In the data rows, 128 means zero.
Some points, one per row:
np.array([154, 145, 131, 199, 112, 166, 142, 130, 131, 136, 107, 116, 156, 070, 113, 107])
np.array([111, 115, 122, 074, 139, 116, 076, 149, 128, 087, 121, 135, 118, 155, 137, 135])
np.array([111, 095, 100, 108, 131, 053, 101, 151, 154, 115, 157, 081, 121, 126, 154, 121])
np.array([164, 147, 159, 086, 094, 097, 152, 166, 121, 130, 153, 085, 179, 161, 128, 092])
np.array([117, 082, 108, 088, 136, 077, 100, 103, 152, 104, 104, 137, 122, 135, 140, 156])
np.array([083, 124, 138, 087, 143, 176, 140, 100, 111, 160, 069, 125, 122, 109, 125, 142])
np.array([079, 157, 133, 129, 135, 108, 092, 100, 144, 164, 089, 137, 132, 105, 143, 115])
np.array([169, 126, 133, 126, 075, 139, 181, 148, 130, 096, 105, 138, 144, 179, 127, 118])
np.array([161, 101, 144, 099, 111, 091, 090, 212, 123, 074, 159, 104, 114, 185, 166, 129])
np.array([115, 159, 161, 143, 139, 118, 154, 139, 129, 099, 136, 091, 176, 140, 114, 136])
np.array([095, 089, 169, 116, 155, 145, 125, 101, 126, 195, 131, 148, 148, 129, 102, 143])
np.array([097, 075, 131, 084, 091, 097, 097, 180, 128, 071, 124, 136, 146, 146, 094, 158])
np.array([086, 096, 116, 155, 124, 131, 118, 114, 157, 164, 085, 143, 112, 086, 110, 134])
np.array([168, 153, 180, 135, 115, 129, 183, 095, 106, 122, 122, 104, 120, 091, 136, 132])
np.array([163, 170, 187, 184, 149, 100, 184, 112, 106, 160, 148, 125, 167, 087, 121, 091])
np.array([160, 177, 115, 203, 128, 157, 190, 108, 126, 127, 157, 167, 135, 082, 149, 143])
np.array([125, 080, 101, 078, 170, 071, 098, 139, 144, 152, 126, 138, 128, 165, 129, 148])
np.array([170, 139, 129, 098, 125, 044, 131, 140, 154, 120, 124, 055, 133, 128, 126, 114])
np.array([164, 159, 107, 075, 109, 166, 158, 185, 117, 095, 121, 168, 104, 166, 113, 145])
np.array([113, 096, 091, 090, 108, 019, 102, 161, 073, 077, 167, 101, 144, 115, 091, 160])
np.array([086, 130, 121, 177, 147, 124, 119, 123, 145, 172, 110, 202, 138, 070, 112, 117])
np.array([143, 104, 128, 078, 124, 126, 087, 129, 128, 148, 136, 171, 097, 130, 101, 145])
np.array([149, 191, 141, 182, 179, 170, 197, 117, 121, 179, 191, 135, 159, 114, 104, 137])
np.array([111, 096, 157, 110, 110, 165, 120, 146, 151, 159, 098, 181, 122, 135, 108, 147])
np.array([181, 133, 112, 141, 114, 129, 146, 147, 078, 052, 172, 123, 149, 134, 141, 180])
np.array([198, 181, 123, 106, 102, 101, 189, 138, 135, 095, 173, 140, 137, 138, 168, 121])
np.array([142, 123, 164, 117, 150, 000, 102, 141, 148, 108, 131, 000, 101, 113, 127, 115])
np.array([046, 093, 119, 078, 135, 075, 093, 115, 163, 121, 159, 121, 089, 131, 128, 123])
np.array([110, 132, 124, 094, 071, 090, 133, 167, 157, 106, 137, 126, 095, 150, 118, 190])
np.array([057, 082, 082, 113, 130, 157, 092, 082, 161, 081, 125, 143, 128, 123, 102, 170])
np.array([091, 059, 110, 108, 146, 175, 112, 106, 158, 172, 108, 147, 138, 107, 125, 118])
np.array([112, 188, 147, 188, 110, 160, 164, 092, 086, 123, 156, 147, 103, 108, 131, 114])
np.array([094, 052, 061, 074, 068, 129, 113, 135, 125, 083, 110, 030, 126, 228, 113, 115])
np.array([086, 065, 124, 071, 149, 125, 073, 111, 160, 147, 085, 122, 129, 137, 094, 100])
np.array([132, 134, 130, 137, 158, 046, 105, 088, 128, 124, 138, 104, 122, 114, 132, 143])
np.array([115, 127, 131, 159, 158, 081, 142, 092, 102, 115, 103, 108, 086, 076, 141, 097])
np.array([172, 136, 119, 091, 073, 195, 157, 121, 130, 128, 102, 123, 117, 120, 145, 132])
np.array([132, 143, 128, 171, 158, 162, 190, 104, 110, 101, 146, 120, 099, 073, 163, 109])
np.array([093, 065, 133, 104, 134, 141, 064, 124, 151, 159, 097, 128, 132, 152, 127, 124])
np.array([143, 161, 130, 184, 147, 059, 149, 091, 131, 132, 124, 102, 123, 073, 138, 087])
np.array([149, 141, 171, 183, 154, 132, 120, 119, 097, 110, 152, 116, 139, 113, 137, 123])
np.array([113, 154, 148, 144, 170, 121, 101, 086, 143, 170, 139, 173, 105, 105, 130, 124])
np.array([105, 195, 163, 182, 164, 102, 166, 074, 106, 166, 127, 103, 112, 050, 153, 096])
np.array([112, 113, 111, 105, 115, 107, 098, 147, 098, 112, 115, 120, 159, 158, 128, 126])
np.array([075, 069, 101, 058, 126, 137, 113, 148, 142, 119, 094, 157, 121, 140, 132, 143])
np.array([141, 093, 125, 113, 106, 076, 104, 173, 147, 072, 141, 083, 124, 173, 115, 147])
np.array([161, 153, 133, 113, 080, 103, 092, 164, 140, 093, 123, 051, 114, 181, 125, 114])
np.array([160, 201, 182, 162, 171, 149, 187, 140, 128, 123, 151, 112, 131, 126, 123, 136])
np.array([139, 147, 146, 161, 136, 231, 142, 100, 086, 157, 120, 179, 124, 114, 102, 126])
np.array([150, 169, 189, 215, 148, 201, 163, 124, 126, 193, 162, 176, 131, 104, 149, 145])
np.array([153, 184, 151, 118, 120, 090, 121, 102, 113, 157, 084, 100, 152, 092, 108, 070])
np.array([155, 147, 148, 141, 114, 112, 149, 188, 147, 105, 173, 109, 113, 114, 128, 127])
np.array([180, 183, 199, 142, 147, 136, 165, 157, 104, 160, 164, 162, 131, 119, 161, 094])
np.array([100, 123, 133, 130, 107, 137, 116, 103, 131, 145, 129, 086, 114, 113, 116, 143])
np.array([148, 201, 137, 153, 065, 116, 186, 128, 100, 148, 135, 055, 132, 092, 119, 119])
np.array([157, 141, 137, 157, 141, 096, 165, 166, 124, 071, 193, 083, 151, 159, 163, 146])
np.array([119, 147, 144, 151, 156, 160, 143, 078, 154, 158, 111, 115, 107, 100, 083, 105])
np.array([118, 117, 116, 166, 159, 123, 141, 117, 107, 160, 136, 139, 120, 074, 133, 129])
10 more points follow, each with its number after it:
np.array([078, 114, 061, 153, 141, 148, 105, 071, 111, 141, 141, 168, 162, 086, 111, 144]) 0
np.array([133, 120, 133, 146, 147, 197, 106, 116, 168, 129, 109, 164, 124, 117, 169, 140]) 1
np.array([081, 137, 104, 152, 096, 165, 113, 170, 139, 050, 152, 116, 096, 175, 118, 172]) 2
np.array([165, 119, 144, 094, 170, 038, 133, 137, 127, 116, 135, 144, 115, 147, 181, 115]) 3
np.array([118, 082, 109, 143, 159, 167, 107, 127, 156, 170, 119, 150, 128, 164, 165, 129]) 4
np.array([127, 117, 111, 137, 097, 083, 157, 185, 146, 088, 158, 127, 121, 166, 146, 100]) 5
np.array([127, 127, 085, 132, 079, 162, 102, 107, 128, 123, 133, 128, 090, 114, 117, 127]) 6
np.array([139, 156, 126, 155, 125, 107, 164, 137, 111, 110, 117, 109, 145, 073, 126, 142]) 7
np.array([127, 194, 152, 184, 136, 145, 156, 107, 111, 140, 116, 102, 144, 120, 149, 117]) 8
np.array([154, 139, 174, 107, 148, 098, 101, 143, 130, 128, 139, 129, 121, 144, 138, 142]) 9
Which of these numbered points is nearest to each point below by angle, seen from the average point of the first points? Its number follows each.
np.array([176, 160, 133, 198, 179, 086, 183, 099, 125, 131, 187, 143, 158, 039, 138, 112]) > 7
np.array([117, 136, 091, 160, 162, 117, 133, 129, 106, 138, 161, 129, 152, 115, 129, 114]) > 0
np.array([169, 119, 072, 131, 090, 094, 154, 187, 095, 077, 146, 114, 122, 153, 165, 140]) > 5
np.array([104, 108, 142, 075, 150, 001, 132, 114, 190, 123, 106, 105, 099, 155, 134, 137]) > 3
np.array([172, 115, 143, 139, 123, 018, 141, 165, 107, 147, 138, 086, 142, 100, 157, 111]) > 3
np.array([165, 116, 116, 156, 117, 095, 149, 184, 111, 065, 154, 140, 148, 147, 132, 117]) > 5
np.array([142, 085, 125, 140, 156, 170, 112, 112, 148, 191, 155, 127, 121, 144, 134, 122]) > 4
np.array([114, 095, 071, 116, 063, 074, 101, 160, 111, 090, 142, 068, 136, 140, 114, 064]) > 5
np.array([093, 098, 111, 109, 161, 108, 060, 109, 134, 167, 051, 119, 125, 184, 123, 117]) > 4
np.array([091, 108, 157, 110, 150, 153, 119, 111, 158, 162, 132, 165, 134, 171, 137, 121]) > 4
np.array([107, 067, 114, 086, 127, 111, 054, 107, 172, 159, 090, 143, 103, 152, 107, 132]) > 4
np.array([132, 064, 132, 094, 123, 045, 087, 112, 115, 094, 135, 138, 131, 119, 120, 115]) > 3
np.array([170, 149, 137, 155, 164, 170, 178, 090, 107, 155, 124, 115, 151, 115, 131, 119]) > 8
np.array([104, 105, 104, 136, 164, 157, 153, 071, 131, 168, 109, 131, 113, 080, 082, 132]) > 0
np.array([155, 120, 132, 113, 098, 071, 144, 109, 106, 108, 136, 089, 124, 100, 081, 109]) > 7
np.array([185, 162, 150, 118, 147, 101, 116, 138, 119, 160, 150, 165, 101, 128, 112, 131]) > 9
np.array([103, 114, 171, 088, 168, 107, 102, 134, 168, 118, 157, 146, 114, 130, 159, 145]) > 9
np.array([117, 092, 130, 075, 164, 152, 120, 173, 168, 145, 097, 139, 113, 168, 127, 153]) > 4
np.array([175, 094, 110, 099, 126, 042, 124, 130, 178, 093, 149, 119, 082, 119, 144, 132]) > 3
np.array([086, 121, 120, 131, 063, 184, 102, 073, 133, 111, 116, 141, 133, 102, 111, 163]) > 6
np.array([110, 085, 099, 076, 127, 203, 102, 147, 123, 137, 128, 166, 110, 189, 109, 138]) > 4
np.array([176, 124, 170, 078, 071, 138, 118, 147, 133, 112, 109, 050, 136, 211, 123, 131]) > 9
np.array([168, 114, 137, 092, 119, 160, 081, 139, 083, 085, 154, 124, 136, 165, 150, 169]) > 9
np.array([124, 118, 140, 130, 168, 187, 128, 125, 117, 118, 124, 177, 126, 075, 157, 156]) > 1
np.array([114, 110, 133, 132, 096, 021, 153, 144, 115, 104, 137, 102, 143, 159, 107, 110]) > 5
np.array([182, 204, 157, 149, 144, 145, 174, 121, 117, 166, 144, 131, 124, 131, 149, 116]) > 8
np.array([143, 169, 157, 126, 118, 124, 175, 193, 139, 086, 138, 147, 135, 137, 146, 121]) > 5
np.array([146, 102, 104, 087, 105, 201, 150, 159, 129, 120, 102, 134, 100, 147, 109, 106]) > 6
np.array([122, 137, 137, 165, 124, 109, 118, 155, 134, 113, 111, 125, 149, 165, 110, 089]) > 5
np.array([161, 141, 141, 139, 165, 235, 165, 112, 112, 170, 084, 200, 119, 102, 132, 135]) > 1
np.array([105, 107, 190, 129, 184, 173, 130, 110, 145, 192, 080, 135, 114, 170, 144, 101]) > 4
np.array([124, 152, 189, 131, 175, 117, 110, 090, 144, 150, 104, 144, 127, 117, 123, 101]) > 9
np.array([105, 115, 119, 122, 115, 123, 084, 078, 113, 151, 095, 116, 103, 127, 111, 130]) > 6
np.array([129, 206, 140, 195, 149, 103, 188, 115, 114, 153, 134, 113, 132, 105, 163, 121]) > 8
np.array([111, 107, 084, 121, 111, 021, 086, 097, 154, 105, 116, 088, 127, 112, 125, 117]) > 3
np.array([153, 143, 130, 146, 157, 148, 119, 106, 132, 150, 138, 170, 116, 100, 144, 129]) > 1
np.array([157, 132, 094, 143, 149, 032, 114, 162, 125, 094, 159, 111, 142, 096, 145, 125]) > 3
np.array([060, 097, 102, 128, 151, 089, 113, 074, 141, 151, 106, 062, 130, 070, 093, 092]) > 0
np.array([111, 157, 144, 179, 124, 186, 184, 105, 103, 158, 096, 146, 142, 140, 132, 091]) > 8
np.array([120, 107, 112, 045, 047, 050, 105, 149, 139, 075, 092, 050, 116, 158, 127, 106]) > 5
np.array([131, 138, 163, 114, 152, 085, 130, 144, 127, 065, 167, 118, 107, 151, 148, 142]) > 9
np.array([100, 171, 122, 143, 156, 197, 137, 085, 166, 146, 095, 142, 126, 119, 117, 138]) > 1
np.array([124, 102, 120, 087, 129, 171, 128, 153, 137, 043, 154, 122, 126, 178, 158, 163]) > 2
np.array([091, 088, 077, 068, 117, 085, 078, 128, 144, 135, 116, 096, 095, 153, 123, 110]) > 6
np.array([090, 109, 093, 082, 130, 131, 079, 135, 138, 105, 148, 132, 102, 136, 134, 105]) > 6
np.array([139, 142, 136, 179, 125, 211, 155, 125, 173, 133, 144, 206, 115, 150, 128, 097]) > 1
np.array([094, 116, 106, 119, 140, 188, 127, 099, 113, 137, 116, 115, 130, 173, 121, 118]) > 4
np.array([075, 063, 087, 098, 129, 076, 066, 150, 174, 114, 136, 096, 092, 087, 109, 131]) > 6
np.array([151, 128, 152, 115, 139, 200, 114, 162, 137, 107, 110, 186, 108, 166, 165, 169]) > 1
np.array([162, 176, 152, 193, 182, 117, 176, 102, 137, 155, 151, 128, 159, 119, 136, 122]) > 8
np.array([156, 200, 174, 180, 155, 167, 142, 102, 084, 145, 109, 131, 113, 092, 129, 117]) > 8
np.array([153, 138, 184, 163, 155, 116, 181, 097, 098, 162, 144, 108, 135, 151, 156, 101]) > 8
np.array([086, 155, 149, 097, 116, 054, 133, 089, 134, 119, 098, 069, 181, 092, 096, 105]) > 7
np.array([059, 081, 089, 028, 088, 154, 066, 145, 141, 122, 085, 162, 109, 176, 112, 144]) > 6
